Each path below is one point turned by a fixed rotation once a step. After each direction that follows a path, write how fast that rotation turns it, in degrees each step (0 if it stays still).
Each turn is a multiple of 5 degrees from 10 to 175, or 0.
Each row of a path follows its step; steps can be skipped.

step 0: [-22.4  32.0   7.2  20.4  23.5  11.4   0.5  -2.2  16.7  26.5  14.3   3.2
  -5.8 -10.5  -9.2 -26.1  13.0  -2.1 -27.4  16.2 -26.7  13.6 -20.3  10.3
  -9.3 -15.2  22.9  -9.4  40.0 -23.3 -18.3 -24.5  24.1  -9.5   4.7 -10.3
 -23.8 -17.2  11.0  -9.0  -9.1   9.2 -33.1  -2.6  -3.8  -1.9]
step 1: [ -1.8 -20.5  -2.5  22.9 -10.4   2.9 -32.0  10.2  14.8 -19.9 -17.1  22.2
  18.4  26.4  -5.7   2.0  -4.1  -6.1  49.3   6.8   4.4 -11.4 -15.6  11.8
 -11.0   1.1  13.0 -22.0  16.7  10.1  -9.9  -2.0  -2.7 -39.2 -21.1  10.6
  -0.1  -9.3 -16.3 -10.1  -7.1   0.4 -31.3  40.9  -0.5  15.2]
step 2: [ 15.1 -10.9 -17.6 -29.0  22.3  -4.0 -36.7   1.4  22.0   0.6   6.8  -7.3
  15.8 -19.0  13.7   8.9  35.0 -29.5  11.1 -14.7   2.9 -16.6 -12.8 -26.8
  25.9   5.2   6.7  11.0  12.5 -24.4  -0.6  16.8  -7.2  -0.7  15.4   9.9
  -2.3 -28.5  24.5  -6.6 -24.8 -15.9  -6.3   3.0 -13.2 -35.1]
step 5: [-12.8  -0.6  -2.4   2.9   1.5  16.3 -27.1   1.8  18.2  20.8   0.0 -44.8
  -5.7 -35.4 -18.2   9.4  -7.3   6.8 -11.7 -23.3  -5.0 -18.3  -8.4   5.8
 -10.9 -14.5  11.6 -20.4  28.0 -30.6  -0.7   3.0  39.4   3.8  31.7  19.0
  -1.4   9.5  25.2   4.8   9.6  -4.2  -6.9  -1.9 -27.7 -19.8]
step 6: [-17.9 -17.6  -9.9  31.6 -13.3  30.6  -0.7  12.5   2.5  -5.2  13.5  18.6
  16.0  26.3 -19.3  -4.7   2.9  11.1   0.2  12.3 -24.9   5.2  15.4  28.3
  23.2   2.8  22.8  -3.3  52.3  11.2  -9.7  -4.0   6.6  -8.9  11.1 -26.5
  -8.0 -16.5 -35.3 -11.6   7.4   3.1  -0.4  18.7 -17.0 -16.5]
step 7: [ -5.9   0.8  -5.3   3.8  10.1  -5.4  -4.9   4.8  14.0  -8.3  -8.8   1.6
  15.6  19.2  10.7  14.3   6.5 -16.7  18.1  -3.0  18.2 -26.6 -17.7  23.5
  -7.5  10.6  11.8  -3.2  -3.4 -18.8  11.4   8.1 -20.2  -5.7 -14.2  -2.5
  25.9 -61.8  13.7  24.8   7.5 -22.3 -46.3 -11.3 -26.3 -13.9]
step 8: [ -7.7 -17.2 -24.5   4.7   1.1   2.7 -29.3  24.1  -1.7 -17.5 -28.3  -3.1
 -25.9 -30.8 -16.8  36.7   8.2   7.1  14.3 -22.5  28.6  16.8   3.3  -7.6
  29.6 -22.1 -23.5  -4.1   8.9  -9.1  23.5  11.0  17.3  -2.7  19.8 -24.9
  -4.0 -15.8  14.3 -15.5 -18.1  17.7   0.7   2.0 -12.0 -12.5]
step 9: [  4.9   2.2 -31.7 -15.0 -35.3  16.9   4.6  -6.7  35.4   3.3  -2.9  23.4
  18.6  15.9 -20.6  24.4  -1.8  -2.4 -26.2   2.0 -11.6   5.1  11.7   2.5
 -13.3   4.0   6.0  27.0  14.9  19.7   1.7  16.9 -17.5  -7.2  25.2 -30.8
  13.7 -25.5  -5.6  11.4  -3.7 -13.7  43.6 -15.5  -4.5  11.5]
step 10: [-17.0   2.4   1.6   5.4   4.8 -22.5  -4.4 -14.8   7.1   9.0 -30.3 -42.7
  -7.6  -9.8 -15.4  15.7  -5.4  23.4 -46.2  -2.5  -0.7   3.8 -29.7  12.7
 -23.7   6.3  -3.9 -17.6 -12.6 -28.7   8.7 -22.3  -9.3 -14.3   0.9 -14.8
  -6.6 -21.8  -2.6  24.9  31.6 -16.7  -9.3  -1.0 -26.7   2.7]
step 12: [-20.6   9.9 -30.4   0.5   3.5  19.1  -4.3 -27.2   2.2  10.9  38.1  17.6
  14.1  -9.2  -3.0   0.6   2.4 -30.2 -16.1 -16.0  11.6  -0.3   0.6  26.9
  18.0  -4.6  11.1   8.1   7.7  15.5 -32.3  -8.7   1.5  -6.5  -1.6  -5.2
  12.1 -46.3 -22.5  19.5   9.3 -41.2 -10.4  -3.6  -1.2 -21.1]
Directions:
[ -2.0   4.6  -7.1  -1.8   5.0  10.1  -0.9 -10.3  -2.9  12.7  -3.1   4.8
  -1.0  -2.2   0.0  -8.9  -5.1  -4.4   3.7   0.4  -4.2   6.0   2.5   3.2
   5.8   3.5   0.7  -4.2   8.4   0.4  -0.3  -0.9  -4.4   4.7   1.0  -5.1
   2.4  -2.1  -3.3  -4.0  -4.0   3.2   8.4  -8.1  -3.1   5.5]	120
[ -8.8  -2.7   7.3   6.4   1.5   0.1  -1.2   1.5   1.6  -2.6 -10.5  -3.6
  -2.9  10.1  -3.8 -10.2  -9.4  -2.6  -4.4   1.0   0.3   1.3   1.4  -4.7
   0.3   0.5  -6.9  -1.8  -0.5   0.4   5.1   1.6 -10.7  -6.4  -3.7   6.6
  -0.9  -2.9   2.0   1.9  -4.4  -3.7  -9.0  -6.6  -0.4   4.3]	115
[  0.5   3.6  -2.9  -7.2  -3.7   5.1  -0.1   4.0  -0.8   0.5 -10.4   6.1
  -0.7   0.7  10.4   4.5  -6.4   5.3  -6.3   1.2   8.8  -4.6  -1.8  -2.8
   0.4   2.9   0.4  -1.6  -3.0   0.3  -2.9   6.0   4.4  -0.3   1.8  -9.3
  -5.5   3.2   0.0  -4.7  -3.9  -4.9  -3.5 -11.4  10.1  -5.2]	70
[  0.9   5.0  -8.6  -4.0   5.7   2.3   8.0   5.1  -1.9 -13.3   6.9  -0.1
  -2.6  -1.1   1.3   4.0  -5.4  -7.3   6.9 -11.9  -5.1  -2.0  -3.3  -6.0
   9.0   0.8  -6.3   2.0  -1.3  -2.6  -0.4   4.3  -4.9  -3.6  -3.5  -3.9
  -0.1  -2.6  -3.1   5.2   0.7   6.3  -2.4  -4.1   0.9   0.5]	70
[  2.2   0.9   0.7   0.8   3.6   2.0   8.4   3.4  -0.8   2.0  -5.7   7.5
   0.5   0.4  -4.3   0.8   4.1   0.5   5.7   4.5  -1.1   8.7  -2.4   5.1
  -1.1  -5.6   0.5   5.4 -12.8  -5.0  -0.8  -4.2  11.1  -2.3  -7.5   3.3
   1.1  -2.3   0.1  -4.0   0.3   3.8  -6.5 -12.1  -9.4   0.5]	100

step 0: [ 11.0  13.0 -21.3  29.3   6.6  10.6 -14.7  -7.9  -1.5   9.9  -8.5   0.2
 -32.3  -6.5  22.9  -9.3  12.9 -18.5  -4.8   3.7   7.3   7.1 -14.3 -25.7
  -4.1  19.8  17.2  35.2 -15.8 -14.1   8.8 -11.3  -4.9 -17.9  34.4   6.5
   0.9 -28.4 -24.4  15.6   7.4 -16.9   0.6 -11.2   5.3  18.2]
step 1: [ -7.9  -5.6 -19.9 -17.0  -1.5  23.7   9.6  35.2   7.0  13.6 -15.3 -17.4
 -17.6 -32.5   9.0  17.7   3.9  20.0   9.3  16.6  -5.6  -1.4  17.3   7.4
  21.9   6.9  21.4  27.6   6.3 -12.3 -28.0   1.3  -5.7  26.6  36.8  -7.9
   5.9  -9.2   5.9  -7.8  13.0   3.8 -18.5  -1.0  -9.4  -9.2]
step 2: [ 13.3  36.5  -0.3 -11.0  24.3   4.7  16.2  -4.2  -8.9   7.3  -8.8  -0.9
 -15.3   5.6  13.9  -2.1   8.4 -23.2 -17.0  15.6 -19.3  12.5 -22.7  -2.0
  -3.4   0.5 -12.1  22.3 -20.4  -2.8 -35.9   3.7 -17.1   0.9  41.1  24.0
  -6.0   4.0  15.1  23.4 -28.3   1.9   4.5  -1.8   5.8   5.5]
step 4: [ -6.2  20.1  15.0 -26.2   6.9 -31.0   0.4 -14.2   1.6  -8.0 -12.6 -18.7
 -32.8  -0.3  34.3  -3.5   6.5   3.8   1.5  -7.5   8.3   8.5  30.1  -5.4
  -1.8   2.6 -16.9  10.6 -13.7  -9.2  -7.9  25.8 -19.8  19.1  32.4  -4.3
   9.8 -25.3   4.7  15.1   2.9 -12.3   4.1  -4.6  31.3  10.9]
step 5: [ 28.8   4.8   5.1  -4.4 -14.1   9.5   0.1  -8.5  -8.8   2.9  21.6 -28.6
  -3.4  -9.0  -3.3  36.3  15.3  -3.7   5.4   1.8 -24.5 -16.8   4.8  28.5
   5.0 -11.7  13.9  18.7  -5.7  -2.6  16.7  -0.2   6.1  28.8  27.8   1.0
   6.6  -9.3  -3.9   6.6 -30.9   4.4   1.4 -42.0  15.7 -15.1]
step 7: [  2.8 -18.5 -12.6 -13.2  -1.3  -0.7  10.0 -10.7 -10.5  22.8  21.2 -32.1
 -23.3  24.4   2.6  32.6  19.3 -23.4  -6.4  -5.5 -22.1 -18.6   3.0  24.7
   8.0  -7.6  19.7 -13.0   9.5 -21.9   4.9  11.0 -17.8  -5.9  18.7 -14.5
 -11.4 -24.1   4.8  -5.9   5.3 -27.7 -11.0   5.8   3.3  20.8]
step 8: [  0.5  -0.2  -1.2  13.0   2.5 -12.9   1.1   8.5 -46.1  -9.0   7.6  -5.5
   2.4   2.2  -1.4  13.5  -9.6 -11.9  -7.2  -6.0  11.5  -7.7  15.7 -14.4
  29.8  -4.2  31.0  17.0 -36.4   0.2  -6.3  -5.5 -45.1  27.4  15.1   4.5
  12.8   6.5 -15.4   1.6  -1.1   3.2  11.1   4.8  25.2  22.8]
step 10: [ 21.5   9.7  -5.2 -24.9  -2.7  -9.5   7.0  24.2 -24.8   7.2   5.1  -3.6
  25.4  -8.4  10.5   9.4   7.0  12.7  -9.7  -7.3  -9.1  -0.8  20.6  18.5
  21.7  25.6  16.1 -17.7 -28.3  -0.5 -36.6  -4.0 -35.2 -14.5  -4.5  19.1
  -4.5 -33.9   4.8  14.0   6.5  -2.5  15.4  -3.8  -0.9   8.9]
step 11: [ -5.7   3.3 -33.2  -0.2   7.8   4.3  -2.7  -9.4  -8.9   7.0  -5.7  -8.6
 -19.1   6.4  -4.0   4.1  19.5  -5.4   9.8 -25.9 -27.5  15.6   4.4  21.5
  -6.1 -31.1   0.4  18.7 -13.2  17.8   3.0  -9.9 -16.5  -2.4   7.3  30.1
 -18.3   1.0 -28.9  12.9  26.5 -22.0  28.4 -22.3   1.5  22.8]
step 12: [ -4.9   3.9 -40.7  -3.6 -12.0   1.3 -14.3   6.7   1.5 -12.1  14.7   1.8
  20.8 -21.2   0.1   2.2  10.5  -3.4 -28.6  14.3  -3.6  11.3  34.8 -13.1
   6.9  22.4   1.9  16.7 -12.1  -5.0  -3.3 -11.6 -10.9   8.7  19.8  12.3
  14.9 -46.5 -22.4  -8.9  17.2 -22.8  -8.3  -9.3  15.6  -9.1]
Directions:
[ 9.1 -0.8  0.4  4.9 -1.8 -2.0  1.7 -2.6 -0.1  9.9 -2.0  0.1 -2.8 -1.2
 -3.9 11.6 -4.5 -5.8  1.6  0.8 11.4 -5.3 -5.3 -7.1  2.0  2.3  8.3 -5.7
 -5.4 -9.3  6.1 -2.0  4.1  3.6  2.1 -4.5 -2.6  5.3  0.5 -2.0  4.7 -3.6
 -3.4  6.8 -3.8  4.3]	45
[ 2.7 -2.0 -0.8 -2.7 -2.3 -6.3 -5.7  3.7  1.8 -0.3 -8.1 -6.7 -9.1 -2.0
 -2.1 -5.5  2.8 -3.0 -6.9 -3.0  1.7 -1.3  2.9 -3.9 -1.4 -5.1 -0.6 10.4
  4.5 -2.4  6.8 -9.1 -8.2  5.9 -7.9 -8.7  6.8 -2.2 -7.5 -4.1  3.4  1.0
 -2.8 -0.7  6.0  3.6]	95
[ -0.9   4.4  -0.7  -4.3  -2.8  -2.9  -6.7  -0.6   2.8  -0.8  -2.1   0.9
  -0.4  -8.3  -5.0   0.1   1.1  -0.8 -14.8  -0.1  -6.2  -1.3   1.9   4.7
  -9.4   0.4  -2.2  -9.5  -3.2  -1.8  -5.8   8.8  -1.4   3.2   2.3  -6.2
  -3.4  -2.1   8.5  -2.0   0.4  -8.1 -10.3   6.1   2.7  -1.3]	135
[  7.2   2.7  -5.5  -4.6   6.7   7.1  -1.6   0.6  -3.2 -15.4  -1.4   3.1
  -5.7   4.8   2.0   5.2  -0.2  -3.7  -3.1   6.9   3.4  -1.0  -6.1   7.4
   1.1   0.0   2.5  -0.7   0.2  -9.9   3.5   5.3   4.3  -4.6  -9.3   4.7
   7.3  -5.0  -1.9  -2.9  -1.0  -4.6  -3.1  -4.1   0.9  -2.0]	155
[ -3.5   1.3   3.8   4.9  -9.5   1.9   0.9   0.9  -6.8  -0.1   1.0  -4.2
   6.3  10.4   2.3  -2.1  -2.8  -1.1  -0.9  -8.6  -5.5  -5.9   0.9   6.4
   5.5  -1.5  -3.6  -7.1  -6.4  -5.7   7.4   4.8  -7.1   6.3  -4.6   0.0
   0.6  -2.4  -2.0 -11.4  -3.5  -3.7   8.5   3.5  -1.0   1.2]	25
[  1.0  -4.8  -1.1   3.2  -4.6   1.7  -3.4  -0.1   3.7   2.1   0.4   0.4
  -0.2   2.7  -1.8  -1.4   3.1   1.2   2.2  -5.1  -7.8  -3.4  -3.1  10.6
   1.4 -13.5   6.0  -0.2  12.5  -8.7  -5.3  -3.8  13.9   1.2   5.4  -2.8
  -5.3   2.5  -1.1  -2.0   3.0  -1.9   0.1  -6.2   1.7   3.8]	170

step 0: [ -1.9 -19.7   6.3  -6.8 -22.8 -21.9  10.1  20.5 -12.3  10.8  15.8 -26.6
 -23.5 -21.5  12.6 -13.1 -26.3 -10.0   4.2  16.8 -14.8  -5.9 -14.3   5.8
   7.5   2.4  -0.1   8.8  19.8  27.1  -1.5 -26.8  22.3 -31.7  15.7 -16.2
   9.0  15.4 -15.6   6.6   4.0   9.4  12.0  29.2  20.5 -11.5]
step 1: [  4.2  13.3 -10.9   1.3 -23.6 -11.2  -8.9   7.4 -23.5   6.0  -5.6  24.0
   4.0  28.0 -16.1 -47.3   7.4 -16.8 -25.3  -2.6  -5.0   5.8  -7.9  22.9
 -15.8 -19.7 -10.4  -0.2  -5.3 -10.6  -9.7  24.1  27.0  -0.3  -3.4 -37.9
 -14.6  -8.0  11.0 -15.8 -16.0  -3.8   3.0  -0.5 -15.6 -14.9]
step 3: [ -9.3 -23.7  -3.6  30.0  10.4 -13.8  -5.2  12.4   8.1   3.4   2.0 -10.1
  -3.6 -11.8  16.9  -8.2  16.5 -15.5   3.7   8.3  11.4  36.8 -29.0 -18.1
 -26.8   7.9   3.6  36.2  -6.7 -13.2 -10.9 -10.5  12.7 -18.9  -9.2 -30.7
 -21.0  22.8   5.4 -18.7  -5.4  -7.3   9.2   9.2 -23.9  11.8]
step 5: [  0.6   9.3   7.7   3.1 -15.0  21.3   5.2   4.2  11.4 -11.4  -3.6   3.9
  -6.0   4.4  -3.8 -26.2  27.2 -20.4  11.3 -40.2 -21.4  -6.7  18.0  -9.2
 -10.5  22.6   0.2   5.2   1.3 -20.4  22.1  -5.8   2.4  -5.9 -46.6 -25.3
   8.2  -4.4 -13.4 -13.9  -3.4  -0.2   3.3   8.4  -8.1  40.7]
step 6: [  3.5 -19.1 -10.5   1.0  -5.9 -23.1  21.0  23.6 -10.2 -14.4 -11.6  -7.3
  15.2 -21.8 -10.9   8.4  -8.7  31.1  17.5 -13.7  -2.9 -22.3  -1.9   1.7
   0.4  -5.5 -26.3  28.4  -6.1  14.7  -7.0 -18.2  12.1 -21.5   6.9  14.2
 -20.2  31.6  -2.0 -36.7  26.4  -3.4  -2.1  12.4  11.0  14.1]
step 7: [  0.3  26.0 -16.6  -7.9  -7.8  22.8  -7.0  -4.2  -7.3 -11.4   7.3   1.0
  10.0  -2.5   2.9 -33.5  18.3   5.9 -43.1   8.9 -11.5   1.7 -20.6  21.6
  -4.5  17.4   6.5  31.3   2.2 -29.9  18.4 -14.3 -11.4  13.5  -1.1 -17.7
  -5.5  22.5 -18.3  -9.2  18.2  -9.1  -9.1  14.3  -7.7 -28.4]
step 9: [-19.6 -10.2   4.9  21.6 -18.9   3.7   8.7   6.3   1.8   1.8 -26.9   5.4
 -40.8  -2.0  13.3 -11.4  46.6  21.9 -16.0   0.7   0.1  -1.4 -23.6  17.1
 -27.9  -3.2 -20.6   2.1 -11.6  10.9  17.3  13.4  13.7 -22.1   8.5 -15.5
 -14.5   0.2   1.9 -13.5   4.8 -24.9 -18.5  -3.5   1.5   7.3]
step 11: [-25.5  -7.8  11.7  -1.7  -4.0  14.4 -16.7  24.7   7.2  -5.7   3.7  11.7
 -39.3  14.1  13.7 -30.5 -24.4   1.2  -1.8   9.1  -2.9  19.7  -0.4 -18.8
  -7.4  -1.1  12.2  14.9  33.8 -16.6   0.7   0.8  12.7 -16.0 -11.7 -41.3
  27.5  -3.7 -13.4  -9.1  14.1   6.1 -15.1  10.3   4.0  12.3]
step 12: [-15.1   2.1 -13.3  14.8   1.3  -6.6   1.5  -2.1 -27.9  14.5 -11.6  22.0
  -2.8  18.7  -3.2 -16.8 -14.7  -5.5  33.7   0.7 -24.7   5.1   6.7  36.4
 -14.3 -37.9 -34.1  29.2 -13.4  18.2   5.6   2.7   7.5  -3.4   5.5  15.0
  -5.2   3.0  14.9 -15.2   7.9   7.3  17.3 -12.2  -6.3  21.6]
step 13: [  7.2  14.2 -31.6 -13.3 -19.8  13.3  -0.5   9.0  16.6 -24.2   4.0   0.2
 -18.4  -1.0   6.9  -7.8  29.5 -29.2  -9.3  -7.7  24.5  21.8  -2.2 -14.1
 -11.1  -4.1 -18.3  34.2 -11.3  -1.9  12.5  13.6 -10.9 -10.1 -19.4   9.1
  25.6   9.4 -22.0   7.2  19.3 -12.9  18.8  21.1  20.2  -5.4]
Directions:
[-3.2 -1.9 -7.8 11.5  1.9 -0.7 -3.0  8.9  1.2 -1.9  2.7 -5.1 -0.4  0.7
  1.9  0.2  0.0 -1.3 -2.5  8.1 -4.9 -9.6  5.5 -4.8  5.4  4.6  3.3  5.2
  4.9 -1.8 -1.7  0.0 -3.6  7.4  9.3 -9.8  4.2  6.6  5.4  5.4  3.8  4.2
  4.6 -2.7 -4.0 -4.4]	100
[ 2.1  3.9  0.3 -1.9 11.0 -5.3 -8.3 10.4  7.9 -4.1  0.9  4.3  5.8 -2.5
  3.1  5.5  2.5  0.9 -8.1 -0.7  2.0  0.1 -3.3 -6.2 -6.4 -1.0  5.8  2.6
  6.6 -1.0 -2.6 -6.5  6.6  4.2  3.8 10.0 -4.8  3.1 -3.0 -4.4  4.8 -3.4
 -6.8  2.2  1.3  3.9]	95
[  9.3  -7.3   0.4   1.1   2.0  -7.7  -4.1   0.8  -6.6  -2.5  -2.3   0.4
  -1.8   6.3   5.6  -3.1  -1.3  -2.6  -1.3   0.2   3.3  -2.8 -11.2   0.0
   5.4   3.5   2.0  -1.5 -11.6  -1.4   3.7   1.4  -1.1  -2.9   5.6   5.4
   1.8   1.3  -8.8   1.4   7.6  -6.8  10.5   5.2  -6.8  -3.5]	115
[ -0.6  -3.3  -2.6  -6.0   1.0  -2.8  -1.6  -2.0  10.3   4.8  -2.8   4.9
  -6.8  -4.5   2.3   1.6 -10.0   1.4 -14.5  -9.8  -3.7  -6.2  -8.7   2.7
  -0.7  -4.8   1.9   2.2   0.4   4.2   3.6  -0.6   0.6  -5.5   0.4  -5.2
   1.4  -2.8  10.2   4.2  -3.5   0.2   4.2  -4.6  -3.0  -3.2]	40
[ 3.7 -3.3  6.4 -1.3  1.8  8.9  2.2  6.9 -7.1  9.3  2.6  8.1 -0.3 -0.9
  1.2 -0.1  7.0  0.8 -8.2 11.3 -2.5 -6.7 -1.4  3.1  3.0  0.6  0.2 -2.1
 -4.0  5.1 -7.0 -0.7  3.5 -5.5  4.7 -3.1 -0.6 -7.0  2.0  4.3 -3.5  0.0
 -8.4 10.2  3.1 -1.4]	40
[-11.7   0.9  -0.7  -8.1  -9.8   1.4 -11.1   0.5  -2.5  -0.4  -5.5  -5.2
  -4.4  -3.4  -1.2  -3.4  10.1  -0.6   0.4   1.7   2.8  -1.6  -5.8  -1.9
   4.4  -1.9   8.1  -3.8   0.7   0.8  -8.2  -8.4  -4.9  -1.8  -4.3   1.4
   1.3  -3.7   4.7   0.9  10.9  -1.2   3.4  -2.2   3.9   1.6]	170
[ -0.4  -5.2  -4.9  -3.4  -1.0  -0.3   5.1   2.8   2.6   2.5  -5.7  -2.5
  -5.0   4.1   0.9   5.3  -0.6   4.3  -4.1   0.4   2.4   4.7   6.3  -1.7
  14.5  -4.4   3.7   3.7   6.2   5.0   6.6  -0.8   0.1  -0.3   3.2  -1.7
  -3.1  -0.3 -12.6   1.0  -1.3  -4.8   2.1  -0.1  16.4  -0.6]	170
[ 7.4 -2.7  6.5 -3.9 -4.4  6.0 -0.1  7.5 10.4 -1.0 14.5 -3.2 -0.2 -7.0
 -2.0  1.5  1.7 -5.5  6.7  1.3 -1.4  1.8 -0.2 -4.3  1.9  1.2  5.6  3.0
 -4.5 -2.3  5.1 -4.7  8.6 -3.7 -6.9  0.6  6.2  1.2 -2.0  8.4 -2.3  1.5
  8.2 -1.4  2.3  1.0]	135
